One turn moves each row of this set onto another row. After a few examples, where does it send each row asked below?
E: 18.1 -5.4 20.5 14.2 -14.0 -26.2 -9.0 2.5 -1.6 -8.7 43.0 -24.3 12.6 29.0
 -18.6 9.6 4.1 18.2 0.2 13.4 9.3 -0.5 -0.5 4.4 -12.6
C: 1.7 14.1 0.1 7.0 -7.9 -2.7 -23.9 0.6 -11.3 8.7 37.3 -0.7 -2.3 -2.7 1.8
 -8.9 -32.8 -21.0 5.2 -4.8 -14.5 -8.5 2.7 4.7 -7.6
V: -10.6 11.4 -6.5 16.1 -6.7 16.6 -0.6 -7.7 -2.6 6.8 49.8 -17.0 -4.2 8.0
 -14.8 -15.5 -24.5 -12.0 6.4 4.7 -12.6 2.5 -6.1 -2.5 5.1
D: 20.9 -0.2 16.2 -13.3 -7.1 -1.9 15.4 18.3 -1.7 2.1 17.9 -22.4 -5.9 -9.1
 2.6 4.8 17.6 -8.2 9.0 13.2 11.4 19.8 -29.8 13.1 -1.3
Z: 10.1 4.8 17.4 11.6 -15.1 -17.1 -14.3 23.9 -6.6 -3.9 -0.5 -15.2 22.2 10.8
 -16.4 -27.7 0.8 -3.4 -2.5 -8.5 28.6 18.5 -14.1 18.4 1.1
S: 16.1 -4.6 28.3 5.6 -12.0 -16.7 -11.7 -5.0 -5.6 11.0 30.4 -3.6 19.2 34.4
 1.1 15.4 -5.3 16.6 9.1 15.0 11.7 -8.7 8.0 2.1 -2.1
G: 25.6 -1.1 9.0 -17.8 -7.5 18.6 31.1 -9.5 -0.3 4.1 13.4 -5.8 8.7 6.1 -3.8
 6.8 6.4 -18.9 20.1 21.8 14.0 4.2 -17.5 9.1 -3.4
B: 12.1 7.0 1.1 -8.9 -7.2 8.6 -3.3 22.0 -1.1 -19.9 20.9 -8.0 18.4 15.3
 -23.2 -23.4 0.5 1.2 -7.6 -7.3 40.9 8.1 1.7 25.7 14.9
P: 5.3 3.2 17.2 28.5 -4.1 4.1 -18.3 3.6 -6.1 6.1 42.0 6.0 -2.1 12.3 -9.1
 -17.5 -13.4 -25.8 -2.4 7.6 -15.6 16.9 -5.0 13.4 0.4
J: 3.3 12.7 5.9 -7.3 -19.3 -10.3 -9.5 0.9 -10.1 10.1 -9.9 -13.7 31.1 16.5
 -8.8 -19.2 -19.3 -1.8 14.5 -9.9 26.8 -2.4 -11.4 9.0 3.4
R: -6.3 12.6 11.6 -0.4 -11.7 -6.4 6.4 1.1 20.2 -8.5 14.4 31.9 -23.1 16.0
 2.3 -11.6 -5.6 -16.2 -4.5 2.4 23.5 0.1 -1.9 11.3 9.4
L: 19.0 -6.6 16.5 19.8 -8.4 -7.2 4.5 1.3 -0.1 -1.8 37.8 -15.6 17.5 18.7
 -12.1 6.5 -9.2 12.6 14.2 13.7 19.0 -23.5 18.0 -7.4 -17.7
F: 8.4 -3.4 15.7 -0.3 -6.8 -4.5 -3.8 13.3 1.7 0.3 49.2 -21.3 5.3 22.7 -4.1
 12.8 0.1 30.5 4.1 9.8 21.0 -11.0 11.6 -0.9 4.2
Y: 34.6 0.6 5.0 -19.7 -3.0 10.1 22.8 15.6 0.0 -14.5 26.4 -11.1 -0.9 -12.4
 -6.1 5.5 13.0 -18.8 9.4 11.3 21.2 0.9 -8.9 16.5 -11.0
H: 28.5 2.6 7.5 -22.8 -16.2 -13.5 14.4 -6.2 -10.1 1.8 8.5 -18.1 6.7 -1.9
 -3.1 10.9 4.8 -18.1 15.0 11.2 3.2 5.0 -31.7 15.0 -14.6
W: -19.9 20.8 1.3 -9.2 -20.3 -18.4 5.8 -8.3 18.3 -2.9 13.5 9.7 -26.1 15.8
 -0.1 -7.9 -9.2 -5.7 -2.0 -0.8 16.0 -0.2 -19.2 3.2 12.1
A: -9.6 14.6 4.4 20.7 -18.1 -21.8 13.4 5.7 19.4 -15.7 13.4 2.4 -23.8 -2.2
 -14.3 -20.7 -7.6 -18.6 -0.5 0.7 16.9 -2.2 -12.3 0.1 -13.3
T: 4.3 8.5 -7.6 -1.5 -13.3 14.8 13.2 -2.6 -1.1 -7.8 9.4 -18.2 30.1 19.4
 -27.9 -25.3 -14.8 -2.4 12.9 -1.9 35.3 -6.2 -0.5 5.8 6.3
X: -2.9 12.0 0.6 13.5 -20.5 -17.5 19.7 -18.9 18.8 -22.6 17.2 14.0 -14.0
 21.0 -24.6 -16.1 -6.3 -22.1 -2.3 6.8 14.5 -0.2 -15.4 7.4 -9.0
Q: 6.9 13.5 -5.5 -2.1 -7.8 3.1 -19.2 -4.2 -7.1 -10.9 58.3 2.1 -5.8 15.5
 -18.8 -8.3 -17.0 -16.9 -9.2 0.5 -12.9 2.9 -3.2 20.3 6.0

J goes to -> T
H goes to -> G
V goes to -> Q
And these:
A goes to -> W
L goes to -> F

One turn moves each row of this set onto another row. After a few examples, where does it send each row asked below?
silak: 8.9 24.4 11.2 -10.5 -3.0 6.1 25.0 9.9 -31.2 -10.3 -3.8 3.7 20.1 4.6 14.5
 -12.1 -19.8 -8.8 -19.4 9.2 -28.8 -48.5 -7.2 8.4 -22.5 -19.8 1.6 -9.9
 26.4 -18.8 3.4 -7.9 2.4 -12.3 -1.1 -10.4 0.5 -38.6 -21.3 -1.3 5.2 -16.9
 -7.5 -2.0 29.1
pazi: 19.2 -2.3 14.7 -32.5 -0.4 -7.1 -3.7 28.0 -24.7 -18.1 -3.4 -7.6 9.7 15.0
 1.6 9.9 -28.7 1.5 -7.6 23.5 -16.7 -35.2 12.4 26.5 -2.9 -4.9 6.6 -17.7
 2.3 -9.4 -8.2 0.5 29.7 13.2 -0.1 -15.4 5.0 -33.5 -4.6 0.2 10.4 -32.3
 -7.5 3.5 44.4
renus: 28.3 20.0 24.7 -1.4 19.8 11.4 -3.7 25.9 -41.2 -30.2 11.0 5.5 -1.0 24.7
 6.3 -9.7 -8.2 -49.7 -3.0 -2.3 -16.7 -30.9 7.9 1.5 7.5 5.4 -8.7 -7.1
 16.1 4.0 7.8 -8.6 23.1 -8.0 -25.9 -6.9 19.5 -16.8 -8.0 -1.3 16.2 -3.1
 -18.9 4.1 -17.7
Vari: 8.8 12.3 10.0 -12.2 -3.2 -9.3 -1.7 20.3 -30.3 -5.1 25.8 -11.3 -7.1 -23.2
 0.9 -5.1 -28.6 -16.9 -10.7 7.5 -17.4 -29.7 15.9 -23.7 -2.4 7.4 3.6
 -12.3 10.0 -21.5 -6.9 8.0 33.8 -2.6 -44.3 -8.1 17.9 -31.1 -15.6 -4.0
 17.4 16.8 -16.4 -2.4 -5.5
nuda: -16.8 7.8 5.9 -7.9 -11.0 5.4 26.9 -9.1 -21.2 -35.4 2.7 -21.3 -7.3 28.5
 18.8 1.1 -3.6 -7.1 -15.8 14.7 -20.0 -32.1 0.0 15.6 -18.1 -8.9 11.2
 -17.5 28.7 -8.6 -0.8 10.3 9.0 -2.9 -32.3 -4.9 5.7 -39.0 -10.0 -2.5 14.9
 -2.4 -0.5 25.7 49.4
Refit: 6.4 -6.1 20.2 15.2 9.2 -2.2 -5.0 34.7 -20.3 -23.0 19.9 -13.2 -9.9 11.7
 17.1 3.4 -16.5 -19.5 -7.9 6.6 -23.4 -22.1 30.2 17.7 7.2 0.9 10.9 -15.8
 3.1 32.7 16.1 0.1 17.5 -3.6 -44.8 6.2 16.8 -14.1 -19.3 -13.2 21.0 -39.7
 0.9 12.9 -2.8
romov: -2.3 -5.8 17.7 -5.9 12.5 -9.5 -13.2 30.0 -45.1 -14.6 5.3 6.6 2.6 11.2
 -7.6 -7.8 -11.6 -26.7 -7.5 38.3 -44.5 -43.4 4.4 -5.8 -9.3 9.2 1.6 -33.8
 36.6 -14.6 -16.3 -4.8 27.0 39.1 -41.3 -14.6 8.5 -43.6 -40.2 -5.9 19.4
 7.1 -13.5 1.4 13.0
mede: 10.4 7.6 16.9 -0.8 2.2 19.3 13.1 12.9 -10.7 -19.8 2.8 -13.3 -7.1 -4.8
 -4.7 -4.8 -19.9 -29.9 -14.1 2.4 -34.1 -33.8 -14.6 25.0 -19.4 16.1 -16.2
 -33.4 20.6 4.2 -1.3 -2.6 23.3 21.6 -34.9 -23.3 -6.4 -18.5 -9.0 23.1
 18.2 -6.3 1.3 3.6 28.6
gad: 8.2 2.6 8.5 14.3 -1.8 10.0 17.9 19.6 -28.8 -3.7 -2.0 -7.3 -6.2 4.3 12.5
 11.8 2.6 -14.9 -13.6 34.4 -19.8 -22.5 -20.4 4.1 -25.4 -15.2 26.2 -9.6
 35.9 -23.7 -13.9 23.2 7.0 -6.8 -32.6 3.6 8.8 -23.7 -30.1 12.9 12.3
 -20.1 -1.1 14.1 38.3
pogum: -16.7 -0.6 14.5 -0.7 -2.7 -5.2 -2.8 17.5 -28.2 -20.1 -16.1 -5.4 -1.1
 -6.4 4.3 -24.0 -13.2 -47.0 -0.7 12.9 -27.2 -25.3 6.6 12.2 -3.2 -4.9 4.7
 -16.9 8.7 -10.3 -1.0 2.9 -10.5 2.2 -34.0 -4.3 36.7 -32.2 -33.9 13.1
 19.0 -42.8 -9.7 -3.3 35.9
sorem: -4.2 8.0 11.0 -26.7 -12.6 1.3 9.4 15.0 -27.7 -17.2 3.2 -7.5 10.2 51.2
 -1.3 -14.7 -18.0 -10.9 -5.8 -2.7 -26.8 -30.9 -2.3 -2.9 -3.3 -20.0 10.6
 -13.3 22.9 1.3 3.6 1.0 23.0 3.3 12.0 -10.0 -14.0 -24.0 -8.7 9.0 14.3
 4.1 -9.9 6.9 30.1
kob: 2.1 -11.8 8.5 -16.6 -3.5 -12.1 1.2 31.4 -45.6 -7.7 12.0 -38.6 5.3 46.1
 1.3 -11.8 -1.4 0.2 0.1 28.9 -18.1 -9.9 21.9 11.0 -3.1 -20.3 10.4 -10.3
 9.0 1.4 -18.2 -6.0 22.6 3.9 -18.0 -24.2 22.8 -23.2 -0.9 6.6 14.2 -16.1
 -9.4 2.5 30.5
Zipi: 14.7 7.2 9.0 -7.0 0.4 -7.7 -1.4 19.6 -25.9 2.2 24.3 5.2 5.1 15.2 9.1 4.5
 -18.2 -4.5 25.7 35.6 -23.9 -11.5 14.7 -6.4 -9.6 -6.6 8.7 -12.2 18.8
 -5.7 -15.7 -12.1 18.1 -19.6 -33.6 15.3 0.5 -15.2 8.0 -18.9 37.9 10.4
 -21.3 19.5 23.3
desab: -0.8 0.2 33.3 20.3 -2.0 14.5 13.9 24.4 -33.5 -4.3 31.2 -1.0 -24.4 2.9
 -13.3 -0.4 5.3 -32.6 1.6 21.5 -42.4 -16.6 19.9 6.2 -4.9 19.8 14.0 -23.0
 42.7 7.6 2.6 -1.2 17.5 11.1 -30.1 -2.2 -11.7 -13.5 -13.8 -3.0 33.2 11.7
 -5.7 12.0 26.0
Femil: -10.5 -9.5 13.8 3.4 6.1 -9.0 8.3 25.7 -22.6 -19.4 14.0 -19.6 -1.7 41.6
 10.1 -12.3 14.6 -2.8 -12.4 25.2 -27.8 -9.5 0.2 -1.2 -8.6 -21.8 6.1 -3.9
 13.3 -8.9 -3.0 17.8 -3.1 -20.4 -32.7 -8.2 16.3 -38.9 -17.2 6.6 6.5
 -21.1 5.4 -17.3 27.7
malag: -19.4 3.5 32.6 -6.5 -4.4 -13.1 -21.9 14.7 -24.4 -6.4 10.7 0.9 11.2 -8.8
 -12.5 -6.4 -17.5 -17.7 -7.2 19.2 -24.8 -28.8 15.5 7.5 -6.9 -23.7 -7.0
 -15.1 -3.0 -2.3 2.1 27.9 9.4 18.7 -43.0 8.4 1.9 -10.8 -37.5 -26.8 20.8
 -11.9 1.9 1.9 7.1
fafem: -3.5 -9.9 30.9 -4.5 -11.0 -7.0 -11.2 19.9 -24.3 2.6 10.1 -4.3 11.1 -4.3
 -4.9 -14.1 -38.9 -14.8 -15.2 29.4 -15.0 -39.4 17.0 4.1 -4.4 -12.0 14.1
 -35.8 0.4 18.7 -6.4 20.0 18.8 19.9 -27.2 -7.1 10.1 -21.9 -40.6 -30.7
 5.7 -17.2 -3.0 16.0 18.1
rez: 21.6 2.4 2.9 -1.0 -11.3 -4.5 -16.0 9.2 -12.8 -15.7 12.6 -7.1 6.8 42.6
 3.3 -7.3 -4.0 -14.7 8.9 20.3 -36.8 -12.4 -7.7 -9.9 10.0 -9.2 11.4 -12.6
 21.5 -2.1 -1.5 21.3 7.8 -23.5 -12.1 4.6 -5.9 -16.7 -11.0 5.0 27.3 18.1
 -9.3 2.4 27.6
novav: -3.0 9.9 -3.0 6.8 -5.6 -9.1 9.7 -7.9 -33.7 -17.3 24.2 -21.6 10.2 33.2
 0.1 -9.7 -1.0 -13.2 11.7 34.7 -35.4 -29.8 29.3 14.4 3.5 -6.5 -0.4 -16.4
 29.1 -6.1 -5.6 -1.1 4.6 -5.7 -44.8 -16.9 1.4 -18.7 -2.9 2.1 12.8 11.8
 -16.2 29.2 42.0
regug: -3.7 -3.1 21.5 13.2 1.0 -12.6 -1.0 18.0 -19.3 3.1 24.9 16.6 3.3 14.0
 -0.3 1.4 6.0 -18.7 12.3 39.5 -30.5 -8.1 11.3 -19.5 3.5 -23.0 13.1 1.7
 19.6 -13.9 -1.7 12.9 -3.4 -5.7 -27.0 9.3 -14.6 -24.0 -13.5 1.0 12.0
 -30.6 -6.8 -1.2 27.5
nufu: -2.5 4.8 9.6 -13.2 26.6 -5.4 12.1 42.8 -39.9 -7.5 23.6 2.2 12.9 34.3
 -18.5 4.9 -18.9 -2.3 10.3 31.3 -25.9 -36.7 25.8 23.9 -13.8 0.0 -9.2
 -16.0 20.9 -16.8 -10.3 -7.1 26.7 5.5 -36.8 -16.8 -2.8 -16.1 -3.5 3.0
 7.5 0.0 -19.4 17.2 35.8
gemis: 1.8 18.7 31.4 15.5 -1.1 -1.0 -8.8 36.3 -27.0 7.6 17.9 -6.6 -4.4 4.2 9.3
 -16.3 -19.3 -36.8 -21.0 12.8 -43.0 -34.2 -6.7 -21.8 4.0 -23.8 33.3 -4.3
 26.6 -0.5 0.4 9.5 9.6 -10.2 -22.2 7.2 35.8 -12.2 -1.1 -3.5 28.6 -2.6
 -9.1 -1.5 22.5
Fove: -11.9 -6.2 15.4 0.2 -14.1 9.4 -6.5 23.8 -29.1 -19.8 27.1 -8.8 3.2 6.8
 1.0 -24.5 -16.8 -49.7 -16.4 8.0 -22.9 -23.1 11.0 31.7 -4.1 -13.4 8.4
 -14.5 16.5 -2.3 2.9 -1.6 2.6 14.1 -28.2 -13.3 20.4 -10.7 -8.7 -12.9
 16.3 -54.0 -5.0 2.2 -4.4
duput: -10.5 7.1 20.0 3.9 8.6 -8.5 -11.9 35.5 -36.5 -8.3 -12.6 -5.1 -11.4 1.0
 13.5 -10.0 4.7 -19.1 -12.6 36.3 -27.0 -38.7 -10.6 -6.7 -12.9 2.1 -2.4
 -41.5 21.7 -9.9 -13.2 5.4 33.7 33.1 -46.3 15.7 -9.0 -34.4 -31.1 4.5
 17.8 0.9 -8.1 6.2 13.5
komek: 0.7 24.4 17.5 -0.5 -1.3 6.0 16.0 20.3 -36.2 1.7 24.2 -7.3 5.3 -12.5 2.1
 -22.7 -7.0 -26.5 -22.7 12.2 2.0 -37.9 8.7 -22.3 -11.3 12.9 -5.7 -12.7
 4.7 -12.0 -5.8 11.5 28.3 9.7 -14.8 -2.1 12.1 -43.6 -19.6 -13.1 11.0 3.6
 -18.0 7.7 -1.7
Dupi: -17.0 -16.4 29.5 -0.1 -3.6 -19.6 3.0 35.7 -48.0 -16.8 -5.3 2.4 -16.8
 17.2 2.7 -10.4 -19.2 -23.7 10.0 26.9 -19.8 -14.3 35.2 12.7 12.5 15.7
 -11.9 -13.5 5.7 16.9 -5.9 -7.6 20.0 -7.6 -37.9 5.4 14.6 -24.7 -16.6
 -14.6 15.7 -25.6 -21.5 20.4 25.1
nub: 10.8 11.5 20.9 8.8 -13.2 -7.3 4.8 38.2 -20.3 -12.1 17.3 -4.3 -14.2 18.0
 16.8 -22.7 -24.9 -51.4 -18.3 -9.0 -14.8 -20.3 -3.9 -0.5 -7.4 2.0 33.1
 -22.6 24.8 -13.8 9.5 -14.5 28.7 -6.5 -28.1 9.7 16.7 -20.5 -8.2 6.8 20.8
 -10.9 -25.8 5.4 -4.9
dokev: -9.4 12.0 26.4 26.6 0.0 -2.1 -4.2 27.2 -28.9 -22.0 18.9 12.3 -4.3 36.4
 -1.5 7.0 2.8 -45.8 -17.9 10.7 -37.7 -44.1 12.4 18.3 -14.8 10.4 18.4
 -22.7 36.3 5.4 14.0 -5.6 18.9 18.7 -50.1 12.9 6.4 -30.3 -18.7 1.8 36.3
 -16.9 -11.8 18.9 15.2
rifu: 7.7 4.6 14.6 3.5 -6.2 14.3 -17.3 18.7 -38.5 -28.6 -1.4 2.7 -11.5 18.5
 12.1 -1.2 -15.7 -47.8 -12.3 22.7 -30.4 -52.7 -1.7 24.8 -0.7 -1.1 6.8
 -41.8 33.6 10.2 -5.1 -3.8 28.2 12.2 -55.7 -14.6 6.9 -7.1 1.1 15.4 9.8
 -20.4 -7.7 17.6 9.0
lidu: 6.4 17.3 34.3 -7.3 8.7 -3.8 -3.0 38.1 -33.7 -9.1 7.5 0.2 9.9 29.7 -0.7
 -8.6 -33.6 -21.5 -27.1 7.5 -32.1 -38.8 -11.7 2.1 -1.1 -4.5 -25.7 3.6
 4.9 14.7 -5.8 0.0 34.9 1.7 -21.3 -8.8 23.1 -17.7 16.1 -14.5 19.8 -4.3
 -14.3 9.1 11.9

gemis goes to -> desab
malag goes to -> Vari
And these:
Refit goes to -> renus
gad goes to -> regug
nuda goes to -> Femil

